In the rows, 128 means zero.
The rows below fall into families. The same turns and mirrors carry the whole set onto itself and the rows of a family onto each other. For each named row, which other rows are in its family? Write them in the order they are listed.
These 32 rows form 4 families of 8 rows each.
Z_639: [145 147 189 146 134  93 113 111 100]
Z_180: [139 137 187 157 135  95 126 105 103]
Z_266: [156 116 168 137 129  98 152 104 139]
Z_676: [137 138 133 119 145  61 120 113 127]
Z_518: [141 139 166 134 122 141 149 123  88]
Z_111: [124 138 114 121 121 105 124 139  82]
Z_50: [141 148 149 144 116 145 134 128 111]
Z_610: [139 122 129  91 127 112 151 122 125]
Z_124: [144 157 178 153 130  89 112 117  91]
Z_347: [164 113 161 140 147 102 146 101 134]
Z_999: [148 120 123  94 147 115 145 118 120]
Z_19: [148 153 153 129 118 144 122 124 117]
Z_845: [123 151 124 123 123 101 118 131  73]
Z_352: [148 127 158 140 117 133 156 123  81]
Z_550: [159 117 170 149 130  94 144  95 127]
Z_92: [137 137 108 100 129 107 145 131 110]
Z_888: [133 128 126 134 147  86 102 115 134]
Z_607: [125 134 131 130 131  79 105 106 134]
Z_247: [155 132 161 131 122 119 164 128  78]
Z_206: [143 132 122  86 131 110 142 129 114]
Z_813: [156 123 159 133 139 125 156 122  74]
Z_739: [142 128 159 103 147  60 134 118  99]
Z_417: [143 116 160 112 159  71 139 123  87]
Z_753: [151 150 139 138 133 142 113 118 123]
Z_366: [140 125 161 110 142  62 146 129  90]
Z_613: [123 138 124 128 139 110 111 135  73]
Z_605: [122 146 118 108 127 110 127 145  94]
Z_492: [155 131 182 144 139  94 141  92 121]
Z_582: [144 146 176 155 147  98 105 123  90]
Z_957: [142 155 145 133 116 139 118 109 124]
Z_738: [134 125 146 115 149  56 137 107 105]
Z_572: [132 129 125 131 133  67 112 109 126]

Same family as Z_607: Z_266, Z_610, Z_124, Z_845, Z_247, Z_366, Z_957
Same family as Z_352: Z_639, Z_111, Z_19, Z_550, Z_206, Z_739, Z_572

